Each row is where one point has got to under a steady rotation. How many ticks took it there?
The counts run from 0 to 278.
142, 114, 140, 125, 137, 124, 119, 123, 116, 134, 115, 124, 151, 131, 171, 122, 128, 141, 153, 140, 128, 140, 139, 123, 108, 163, 117, 125, 133, 116, 118, 108, 113, 110, 133, 135, 116, 95, 156, 124, 108, 105, 133, 155, 120 -> 6
142, 119, 122, 110, 118, 131, 93, 116, 119, 131, 141, 102, 107, 114, 140, 134, 137, 130, 154, 141, 133, 114, 156, 156, 103, 128, 131, 141, 140, 131, 106, 135, 114, 112, 103, 109, 115, 128, 116, 127, 136, 105, 161, 119, 113 -> 171
112, 147, 145, 121, 120, 110, 121, 115, 106, 128, 92, 161, 128, 98, 123, 130, 157, 137, 116, 93, 142, 108, 152, 128, 142, 124, 138, 130, 107, 128, 136, 128, 98, 126, 129, 139, 118, 130, 126, 126, 130, 127, 125, 98, 127 -> 72
103, 160, 159, 124, 109, 124, 125, 158, 88, 120, 113, 155, 140, 144, 136, 101, 127, 123, 121, 143, 144, 143, 130, 148, 133, 120, 134, 120, 96, 134, 117, 115, 122, 122, 118, 130, 127, 109, 127, 141, 123, 130, 139, 121, 121 -> 99
117, 150, 129, 120, 133, 121, 145, 135, 120, 125, 119, 125, 103, 120, 129, 115, 136, 130, 153, 125, 110, 125, 97, 120, 113, 114, 121, 143, 135, 124, 136, 140, 95, 135, 142, 90, 143, 132, 119, 135, 174, 142, 138, 102, 110 -> 136
146, 129, 125, 147, 104, 143, 137, 121, 141, 131, 153, 124, 134, 97, 131, 125, 88, 134, 135, 119, 139, 157, 117, 123, 122, 160, 150, 136, 153, 113, 134, 128, 126, 127, 103, 106, 125, 131, 114, 109, 118, 125, 133, 122, 104 -> 230
119, 122, 121, 159, 125, 137, 109, 132, 131, 134, 130, 96, 138, 115, 113, 125, 140, 147, 160, 142, 123, 115, 122, 146, 106, 156, 117, 125, 126, 153, 128, 129, 79, 110, 141, 120, 113, 126, 119, 123, 132, 106, 120, 137, 108 -> 33
136, 117, 133, 118, 117, 92, 116, 109, 132, 111, 129, 129, 148, 105, 143, 125, 129, 141, 115, 125, 133, 129, 94, 119, 115, 146, 104, 122, 155, 115, 124, 120, 122, 93, 148, 135, 146, 143, 129, 121, 140, 119, 142, 160, 130 -> 16
129, 129, 147, 111, 111, 96, 120, 112, 116, 118, 106, 139, 158, 124, 136, 119, 139, 144, 118, 125, 131, 117, 110, 114, 129, 133, 86, 118, 124, 107, 141, 119, 126, 119, 148, 142, 160, 141, 140, 123, 133, 132, 141, 163, 125 -> 13
118, 141, 148, 106, 82, 132, 123, 126, 118, 127, 142, 155, 138, 127, 105, 128, 124, 136, 112, 124, 148, 140, 117, 136, 147, 136, 136, 158, 118, 122, 121, 121, 110, 173, 127, 128, 134, 133, 114, 129, 114, 143, 107, 135, 104 -> 88
158, 146, 149, 148, 125, 119, 137, 99, 121, 144, 119, 142, 143, 104, 153, 127, 139, 122, 117, 110, 138, 122, 145, 114, 153, 148, 139, 113, 121, 112, 140, 138, 116, 111, 111, 138, 126, 138, 128, 109, 143, 150, 141, 101, 120 -> 221
122, 127, 138, 148, 152, 118, 135, 124, 136, 94, 124, 123, 145, 107, 126, 115, 148, 128, 120, 100, 127, 117, 113, 122, 132, 145, 122, 130, 111, 146, 112, 162, 96, 119, 151, 116, 121, 152, 134, 127, 164, 119, 119, 131, 115 -> 46
133, 119, 126, 113, 143, 123, 157, 111, 131, 113, 151, 132, 134, 114, 134, 126, 137, 101, 118, 142, 156, 114, 108, 138, 150, 142, 144, 145, 116, 129, 109, 161, 106, 103, 138, 124, 132, 153, 121, 117, 151, 132, 142, 144, 114 -> 195
127, 109, 141, 122, 139, 122, 102, 133, 100, 135, 131, 151, 127, 124, 176, 119, 123, 137, 128, 133, 119, 120, 160, 121, 113, 137, 124, 128, 124, 113, 119, 130, 127, 111, 102, 132, 128, 139, 145, 146, 161, 108, 150, 134, 139 -> 158
121, 143, 145, 146, 151, 126, 129, 124, 105, 106, 103, 133, 130, 123, 152, 107, 116, 132, 126, 121, 131, 166, 132, 136, 106, 161, 120, 123, 126, 130, 126, 129, 114, 106, 117, 123, 104, 104, 155, 113, 127, 103, 144, 120, 119 -> 246
135, 110, 128, 147, 134, 112, 107, 111, 115, 141, 130, 129, 124, 139, 135, 128, 131, 146, 144, 144, 149, 112, 112, 147, 112, 146, 123, 150, 91, 145, 107, 161, 118, 112, 122, 130, 95, 129, 133, 108, 151, 105, 129, 145, 115 -> 184
120, 149, 125, 118, 129, 120, 145, 140, 125, 122, 120, 120, 105, 119, 131, 110, 126, 135, 159, 118, 109, 129, 92, 117, 106, 111, 120, 145, 134, 124, 131, 140, 107, 136, 140, 87, 145, 126, 121, 137, 167, 135, 137, 106, 106 -> 137
108, 126, 138, 136, 118, 127, 122, 147, 109, 135, 145, 157, 125, 125, 139, 115, 109, 131, 124, 153, 151, 163, 110, 149, 117, 155, 156, 146, 126, 144, 110, 115, 106, 122, 127, 129, 97, 118, 126, 135, 124, 106, 115, 138, 122 -> 94
134, 133, 110, 120, 124, 134, 140, 144, 139, 121, 130, 114, 121, 122, 146, 102, 109, 136, 166, 106, 107, 134, 102, 116, 98, 114, 125, 157, 143, 114, 112, 129, 125, 133, 116, 94, 146, 104, 123, 138, 143, 126, 137, 112, 113 -> 140
136, 124, 137, 126, 126, 127, 113, 104, 130, 96, 129, 119, 114, 126, 143, 127, 145, 118, 122, 128, 131, 160, 124, 121, 119, 166, 131, 127, 174, 119, 104, 125, 113, 127, 152, 112, 124, 141, 141, 104, 125, 103, 135, 144, 113 -> 258
146, 118, 144, 133, 125, 103, 101, 121, 130, 109, 141, 107, 140, 105, 157, 135, 130, 139, 127, 135, 127, 130, 117, 126, 111, 154, 124, 107, 157, 129, 111, 126, 112, 88, 130, 115, 124, 143, 120, 127, 147, 115, 153, 146, 127 -> 19
146, 151, 155, 137, 106, 114, 143, 97, 122, 131, 118, 134, 133, 97, 126, 131, 134, 125, 118, 108, 139, 129, 125, 114, 151, 139, 130, 121, 124, 111, 153, 146, 116, 140, 128, 113, 137, 161, 120, 107, 148, 155, 134, 109, 100 -> 224
149, 138, 157, 124, 109, 130, 103, 120, 124, 124, 143, 135, 131, 120, 148, 139, 130, 135, 120, 106, 141, 139, 149, 133, 142, 145, 161, 138, 127, 128, 93, 127, 103, 150, 100, 120, 98, 118, 114, 129, 123, 137, 122, 103, 116 -> 83
146, 142, 160, 120, 101, 133, 105, 122, 118, 125, 143, 139, 135, 125, 141, 139, 135, 134, 118, 114, 140, 135, 150, 135, 148, 145, 156, 137, 120, 129, 99, 127, 100, 160, 103, 120, 106, 120, 117, 131, 124, 142, 119, 106, 109 -> 84
137, 148, 149, 137, 117, 114, 114, 132, 124, 116, 114, 116, 114, 128, 155, 101, 155, 97, 135, 130, 135, 158, 112, 138, 117, 119, 145, 122, 147, 143, 92, 123, 127, 116, 151, 112, 110, 121, 130, 126, 143, 121, 134, 114, 106 -> 109
141, 143, 128, 138, 87, 143, 113, 124, 135, 141, 136, 135, 135, 154, 141, 94, 150, 108, 130, 130, 125, 134, 123, 115, 144, 129, 136, 139, 152, 101, 102, 98, 130, 137, 136, 155, 159, 124, 122, 121, 122, 140, 123, 122, 123 -> 116
135, 105, 104, 130, 123, 120, 116, 95, 129, 148, 135, 130, 124, 131, 115, 122, 137, 140, 136, 138, 149, 106, 110, 150, 117, 146, 114, 171, 111, 130, 118, 143, 104, 115, 131, 156, 116, 126, 129, 107, 137, 108, 120, 145, 117 -> 181
134, 143, 136, 119, 90, 134, 104, 131, 129, 111, 140, 100, 154, 125, 117, 129, 135, 142, 136, 132, 118, 104, 137, 133, 138, 135, 112, 110, 133, 118, 127, 116, 110, 123, 119, 122, 166, 140, 99, 128, 117, 145, 155, 138, 115 -> 25
109, 142, 138, 136, 121, 107, 110, 141, 109, 112, 99, 123, 123, 138, 128, 135, 133, 167, 160, 131, 121, 119, 97, 121, 108, 137, 125, 106, 119, 133, 122, 126, 106, 102, 145, 99, 128, 115, 111, 118, 124, 112, 141, 128, 130 -> 275
103, 120, 131, 121, 123, 150, 133, 131, 124, 121, 129, 142, 132, 96, 115, 127, 154, 113, 131, 120, 133, 108, 164, 126, 143, 142, 149, 134, 129, 131, 128, 134, 94, 143, 152, 112, 137, 167, 131, 134, 128, 108, 111, 139, 111 -> 59
119, 156, 150, 133, 114, 162, 139, 127, 99, 136, 128, 134, 140, 121, 117, 123, 116, 133, 133, 139, 127, 141, 157, 137, 140, 162, 124, 125, 114, 118, 157, 123, 93, 152, 106, 118, 132, 127, 129, 120, 117, 138, 135, 117, 100 -> 236
118, 145, 131, 128, 119, 110, 113, 145, 119, 107, 103, 124, 137, 140, 136, 129, 125, 168, 156, 112, 117, 114, 98, 116, 115, 130, 125, 112, 116, 122, 115, 121, 115, 100, 130, 107, 139, 98, 105, 122, 112, 124, 147, 122, 135 -> 277
138, 131, 129, 108, 103, 138, 94, 116, 112, 136, 128, 105, 124, 138, 124, 128, 140, 135, 157, 132, 132, 96, 166, 155, 121, 120, 117, 143, 110, 125, 117, 136, 120, 135, 101, 121, 132, 123, 116, 125, 123, 121, 154, 121, 108 -> 174
122, 115, 110, 89, 112, 109, 117, 112, 127, 115, 137, 128, 111, 97, 122, 125, 122, 130, 123, 124, 139, 116, 121, 140, 108, 113, 112, 157, 154, 112, 128, 132, 129, 105, 123, 122, 153, 151, 115, 131, 145, 111, 160, 138, 126 -> 166
143, 126, 115, 120, 138, 151, 135, 133, 137, 136, 140, 120, 132, 133, 165, 103, 121, 129, 162, 115, 105, 128, 138, 120, 113, 133, 129, 161, 145, 107, 104, 118, 107, 134, 104, 124, 139, 95, 140, 144, 137, 127, 136, 109, 121 -> 143
102, 163, 147, 112, 109, 118, 136, 148, 98, 115, 109, 157, 141, 140, 127, 92, 131, 116, 111, 132, 143, 143, 117, 145, 137, 111, 125, 130, 109, 125, 119, 110, 126, 117, 130, 145, 143, 111, 124, 140, 120, 136, 139, 120, 125 -> 101
112, 123, 123, 139, 124, 129, 116, 134, 118, 138, 109, 158, 137, 101, 143, 120, 131, 141, 132, 99, 138, 113, 164, 127, 127, 137, 160, 127, 122, 124, 125, 112, 113, 96, 114, 146, 116, 115, 127, 131, 104, 99, 126, 107, 144 -> 68
113, 153, 127, 112, 118, 110, 142, 127, 120, 112, 117, 151, 129, 123, 131, 91, 141, 102, 102, 128, 147, 148, 95, 146, 132, 118, 127, 147, 141, 125, 113, 109, 119, 102, 149, 152, 140, 114, 127, 131, 132, 133, 136, 121, 128 -> 104
147, 123, 147, 131, 120, 110, 95, 126, 127, 108, 142, 103, 138, 111, 159, 138, 134, 138, 134, 138, 124, 125, 125, 128, 115, 150, 125, 96, 151, 129, 110, 126, 111, 93, 127, 109, 124, 142, 117, 128, 145, 121, 157, 143, 122 -> 20
